In the data rows, 128 means zero.
Here are some points, each followed by its number:
[163  97  88 131 140 109 111 133 158  85 137 168 155 103  85 148 161 108
 127 137 132 166 132 124 145 158 108 115  98] 0
[179 126 110 146 149 142  88 135 103  95  97 163 173  79 113 142 110 106
  97 121 170 127  75 115 134 136 143  56 101] 1
[ 69 177 160 107 123 156 196 116 127  71  94 115 114  89 108  93 152 162
 158  65 106  51  87 184 136 113 105 144 157] 2
[114 210 113 173 138 132 127 131 182  82 125 170 145 182 132 141 149  55
 130 145 120 135 255  93 112 179 124  20  75] 3
[183 217 123 106  31 236 121 137 159 132 130 158 157 200  86 141 122 112
 213 193 195  81 106 160  86  57 173 186 167] 4
[124 126 104 157 154 140 127 167 155  99 158 131 131 120 146  92  90  77
  98 163  72 130 132 154 129  63 121  89 135] 5
[156 124 131 148 153 135  95 145 162 138 127 134 149 128 199  96 197 130
 107 171 117 175 143 105 179 129 142 104 102] 6
[164  81 158 128 113 126  50 112 145  89 175 108  92 152  86 100 126 116
 120 170 169 125 182  86 153 103  85 131 184] 7
[110 129  76 176  89 106  94 224 103 191 133 146 194  97 140 200 106 149
  91 152 159  55 107  99 132 142 145 141 117] 8
[148 177 136 111 112 205 131 219  98 183 138 135 122 177  91 210  65 192
  86 212 224  11  67 167  83  74 134 148 173] 9
[ 99 136 163  20 195 120 123 125  96 201 145 151  63 120 170  83 123 146
 133 152 114  77 130 208 126 131 128  71 132] 10
[120 141 114 136 153 128 110 149 201 112 145 120 136 119 148 105 106  79
 105 184 126 119 134 120 116  89 119 113 132] 11
[157 129 151 148 168 167  93 119 173 183 184  89 121 161 190  96 182  62
 119 196 118 170 101 201 167 158 102  82 147] 12
[134 177 145 153  95 166 101 110 136  86 127 154 110 122  86  75 129 112
  86 157 170  81 133  78 129 126  79  83 170] 13
[181 124 140 186 159  90  53 133 141 136 117 104 124 141 255  89 211 151
 100 154 165 200 189 102 168 140 178  77  96] 14
[188 126  72 136 103 158 112 138 149 129 121 136 117 108 112 153 154 111
  82 185 197  94 119  81 141 123 142 207 132] 15
[164 209 118 162 172 172  87 171 170   6 154 123 168 148  94  94  87  64
 122 119 151 162 123 111  71 121 104 132 131] 16
[ 73 150 105 127 112 156 116 165  43 148  74 141 122  62  68 193 174 243
  36 189 141  20 137 194 132 231 162  44 207] 17
[131 102 104 236 139 122 163 116 109  80 105 118 149  90 208 147 114 157
 138  99 181 123 163  48 136 122 146  18 142] 18
[205 131 197 113  94 122  62 106 170  96 200 112  63 122  49 105 120  30
 119 142 188 109 172  88 142 135  65 103 185] 19
[ 90  57 106  53 127 107 153 105 118 163 101 100 112  92 113 118 120 199
 129  78 107 187  89 133 141 111 119 212 101] 20
[138 130 126 141 140  95 138 128 131 123 118  85 116 132 242 105 254 155
 141 167 116 147 161 111 178 143 147  87 101] 21
[ 77 225  79 135 165 179 199 145 135 153 147  80 159 139 166 209 144  96
 137 121  87 100 116 161  89 124 161 157 102] 22
Which two points above are nearest to each new point by angle? Their numbers follow each, nearest first.
[114 137 111  84 137 101  57 173 145 197 145 148 154 118 105 138  85 122
 137 148 132 120 112 132 114 127 105 196  98] : 8 9
[150 136 137 195 104  98 137 130 210  99  83 113 132 159 134 131 137 118
  99 153 133  98 156  61 140 134 125  97 128] : 3 18
[152 133 130 104 134 118  95  87 119 140 186 143 114 156  38 128 133 129
 165  98 158 172 135 162 143 173 128 105 132] : 19 0
[165 193  96 129 174 180 176 119 152 110 184 135 115 140 164  92 153  76
 131 150  94 111 101 157 115 106 130  89 134] : 5 12
[134  55 114 149  92  91 141 102 136 122 124 164 109 124 153 164 119 158
 122 118 163  75 179  98 151 175 102 100 147] : 18 17
[146 138 128 128 140 134  74 154  96 163 142 138 148 136 106 142 197 101
  87 195 119 110 137 147 137 168 138 113 153] : 17 12
[101  44 112  19 135 119 157 100  92 201 102 114 141  67 127 114 111 229
 158  90  88  37  34 174 144  97 128 253  84] : 20 2
[156 147 139 195  35 152 155 148 142 166 142 115 127 111 143 116 156 153
  84 205  51  95 138  81 142 112 148 156 128] : 15 8
[114 161 150 104  92 130 124 164 143 157 119 154 141 143 130 143 127 121
 153 142 134 107 125  94 111 128 108 175  80] : 4 8
[130 122 164 104 109 124 165  80 129 104 145 119 101 128 129 113 100 151
 151  81 126 175 112 110 122 106 112 208 102] : 20 2
[147 149  88 167 106 132 101 162 136 159 158  97 196 244 123 213 178 103
 127 150 100 185 144 126 157 157 164 182 101] : 22 6
[115 120 121  87 129 129 109 172 143 121 178 162 139 127 101 157  93 115
 136 151 149 110 122 144 107  96 129 143 139] : 9 4
[114 190 167 191 185 170 178 138  73 131 127  96 103 114 250 129 132 140
 132  69  97 136 158  78  67 142 179   0 156] : 18 21
[124 113  83 124 148  91 142  59  94  94  62 162  81 133   0 134  53 133
 172  45  95 172  89 127  89 162  80 126 105] : 20 0
[126 150 163 181 131 152 101 190 112 131 145  72 120 157 140 217 177 123
 125 182 156  55 136 133 116 141 200 186 191] : 9 8
[ 81 100 132 140 164  85  64 141 106 171 171 102 139 135 179 157  65 102
 131 195  81 180 145 160 100 185  98 108  96] : 12 10
[156 135 152 117 120 126  68 130 130 139 167 135 102 109 109 104 122 117
 127 141 166 102 135 116 134 145  98 115 153] : 19 7
[ 76  76 115  95 124  86 180  73 125 175  99 108 115 122 182  76  87 178
 130  88  95 137 128 130 122 106 115 186  79] : 20 10
[140 212 139 100 116 141 121 185 170 171  99 154 206 206 157 154 182 126
 140 153 149  72 158  99  77 148 148 206  95] : 4 22
[ 73  32 131  11 133 246 174  85  66 181  80 112 116  76 134 127 108 246
 144  47  78 159  37 195 122  97 142 255  72] : 20 2
[ 97 101   8 158 121 193 186 239 175 114 132  50 189  97 107 153 171  73
 117 159 125 171  73 159 167  35 154 188 140] : 22 5
[127 134 136  98 127 134 107 161 110 143 129 166 161 146  93 128  74 129
 134 122 159 109 108 139 119 135 117 141 126] : 9 8
[171 170 153 149   2 142 113 128 143  65 107 184  79 100  86  98 116 146
  71 147 178  55 145  65  89 135 110  53 165] : 13 19
[166 159 205  79 105 140 181 110 185 127 142  99  97 235 134  96 168 109
 190 157 140 158 134 131 135  88 145 175 115] : 4 12
[113  96 122 149 136  89 139 117 109 159 116 152 130 143 142 146 127 146
 158  93  86 150 126 158 141 152 159 107  95] : 20 21
[159 188 108 121 150 153 115 124 164  83 139 144 125 131  84  62 168  58
 141 118 157 156 142 137 156 106 150  83 176] : 16 19
[ 77 152 100 121 123 169  87 143  82 141  98 148  97  82  81 172 140 159
  61 167 133  41 131 200 139 142 165  97 198] : 17 9
[179  10  91 107 118  94 160 122 155 173  95 129 169 136  90 207  68 145
 185  88 162 198  93 211 193 149 153 136  73] : 20 0
[163  93 154 140  89  71 172  74 165  62 110 131 117 137  91  40  95 152
 155  92 121 219 129  53 150 112  62 143 135] : 7 20
